Each row has a name. Each question is about the rows just above it.

[130 138 180 129] -> q_774
[125 103 133 164] -> q_421
[107  86 126  65] -> q_512
Whose row is [107  86 126  65]?
q_512
Whose row is [130 138 180 129]?
q_774
Where do [125 103 133 164] appear?
q_421

[109 102 165 140 147 180  87  80 114 131 158 138  96 142 135] -> q_873
[158 174 173 157  95  81  83 135 123 169 124 161  88 127 159] -> q_547
[115 104 164 149 137 172  90  81 117 142 154 141  95 157 148] -> q_9
[120 105 157 123 115 179  77  68 130 138 185 118  89 154 122] -> q_677
[101 103 163 181 188 167  99  99  69 147 120 174  86 119 157] -> q_287
[138 130 157 120  68 179  77 118 115 105 185 123  87 142 141] -> q_575
[ 96 101 158 174 173 157  95  79  83 135 123 169  91 124 166] -> q_333
Give the next 2 entries after [120 105 157 123 115 179  77  68 130 138 185 118].
[ 89 154]
Whose row is [138 130 157 120  68 179  77 118 115 105 185 123  87 142 141]?
q_575
The next 2 entries after [158 174 173 157  95  79  83 135 123 169]:
[ 91 124]
What are the next 2 entries after [173 157  95  81  83 135 123 169]?
[124 161]

[135  88 147 116 133 132  97 108 109 127 122 123 135 128 114 116 115 112
 111 114 129 142 104]  q_418
[146 134 125 119 115 142 116 150 104 129 116 113 123 146 120 115 103  90
 135 142 120 150 138]  q_343
[133 133 143  76 140 131 125 117 133 129 119 164 131 115 122 130 137 134
 108 121 117 112 143]  q_308
[121 145 139 101 116 148 117 147 142 117 134 153 133 122 136 140 167 128
 112 114 139 116 130]  q_320
[126 135 108 111 115 160 149 106 142 113 112 134 146 123 122 131 149 142
 118 125 156 107 142]  q_655
[154 122 126 106 139 132 119 132 106 134 142 128  98 140 121 143  96 111
 135 142 112 148 110]  q_545
[125 114 138 118 144 178 126 104 138 108 103 117 147 140 119 118 138 113
 117 131 143 121 132]  q_589
[124 128 112 106 123 141 110 142 148 122 108 149 119 140 154 116 156 143
  99 127 150 144 124]  q_897
[116 111 108 107 123 137 134 119 127 112  96 135 107 129 140 111 118 146
 108 157 119 116 134]  q_626
[139 154 125  93 139 136 118 128 134 152 133 175 117 122 122 120 140 138
 119 131 132 116 122]  q_180
[136  91 124 122 139 128 123 139  95 156 151 129 127 126 124 127 118 105
 154 117 126 139 113]  q_814
[151 137 137 126 135 108 111 116 113 137 156 119 116 124  97 140 125 125
 140 105 136 158 116]  q_638
The next 2 entries after [123 141 110 142 148 122 108 149]:
[119 140]
What are the next 2 entries after [126 135 108 111 116]?
[113 137]
[151 137 137 126 135 108 111 116 113 137 156 119 116 124  97 140 125 125
 140 105 136 158 116] is in which row?
q_638

[184 115 174  99 150 143 160]  q_785
[171 107 128 106 134 124 176]  q_757
[135 103 105 136 137 147 172]  q_400
[124  98 138 112 175 168  98]  q_126
[122 129 175 151 140 139 101]  q_26
[108 131 122  95 112 131 154]  q_97
[ 96 150 162 173 159 139 177]  q_246
[165 169 140 131 101 150 143]  q_339
[162 148 138 134 121 122 113]  q_498
[125 129  94 181  73 112 117]  q_590
[ 71 113 177 152  99 116 138]  q_139
[128 174 144 116 176  98 142]  q_187
Give the next 2 entries after [116 176].
[ 98 142]
Give the next 2 entries after [112 175].
[168  98]
Give the next 2 entries after [184 115].
[174  99]
What are the next 2 entries after [175 151]?
[140 139]

[136 110 102 133 139 132] = q_595
[160  89 132 133 179 128] = q_366
[181 168 163 144 138 106] = q_749
[110 136 170 133  93 131] = q_68
[157 101 133 133 179 128] = q_140
The next 2 entries after [110 102 133]:
[139 132]
What are the next 2 entries after [110 136]?
[170 133]
The next 2 entries after [168 163]:
[144 138]

[108 125 152 128 144 134] = q_632
[171 111 152 128 136 132] = q_549
[152 127 108 128 136 132] = q_479
Which row holds [171 111 152 128 136 132]?
q_549
The next 2 entries after [108 128]:
[136 132]
The next 2 entries after [152 127]:
[108 128]
The next 2 entries after [125 152]:
[128 144]
Give the next 2 entries after [125 152 128].
[144 134]

[126 138 144 163]  q_300
[119 101 146  90]  q_957
[115 125 106 135]  q_521
[121 162 118 126]  q_506
[117 102  92 144]  q_65
[128 105 114 116]  q_559
[119 180 124 137]  q_604
[116  86 146 157]  q_764
Which row holds [117 102  92 144]?
q_65
Whose row is [119 101 146  90]?
q_957
Which row holds [119 180 124 137]?
q_604
[128 105 114 116] is in which row?
q_559

[105 136 110 151 133 119] : q_597
[106 126  90 117  89 128] : q_225
[122 107 111 151 154 127] : q_796
[135 189 165 135 142 136] : q_109
[107 122  79 114  93 127] : q_758
[111 123  83 114  93 128] : q_120
[105 136 110 125 118 133] : q_779
[157 134 189 112 121 140] : q_927
[113 135 110 139 145 128] : q_666
[122 119  87 118 103 125] : q_107
Give the next 2 entries after [134 189].
[112 121]
The next 2 entries after [107 122]:
[ 79 114]
What are the next 2 entries after [189 112]?
[121 140]
Give the next 2 entries after [122 107 111].
[151 154]

[141 149 118 116 113 121 130 121 113 126 142 136 110 123 132 118 125 114
 127 109 122 119 126 140 124 119 121 125 116 125 128 142 118 124 151 121
 114 129 128 137 130] = q_761
[143 145 115 125 122 110 143 140 103 105 135 145 141 127 125 115 141 109
 144 142 120 132 145 140 134 128 103 103 128 147 104 130 126 147 143 122
 108 146 106 121 123] = q_615
[135 132 152 114 111 160 140 146 161 155 135 123 132 120 125 149 134 153
 134 135 111 144 140 130 119 140 148 160 159 146 153 121 123 128 126 120
 164 134 158 114 111] = q_566
[ 90  94 157 127 136 151 102 109 174 162 104 112 122 120 119 164 106 177
 105 120 134 125 109 101 118 140 176 160 137  93 159 113 121 114 103 143
 164 110 159 137 128] = q_79
[133 130  92 115 113 136 149 162 125  90 151 125 133 118 139  88 136  87
 137 140 109 145 147 127 118  99  84 117 133 165 106 110 124 130 120 112
 130 139 115 105 105] = q_923
The next 2 entries after [106 177 105 120 134]:
[125 109]
The next 2 entries after [122 110 143]:
[140 103]
Give the next 2 entries after [153 134].
[135 111]
The next 2 entries after [128 142 118 124]:
[151 121]

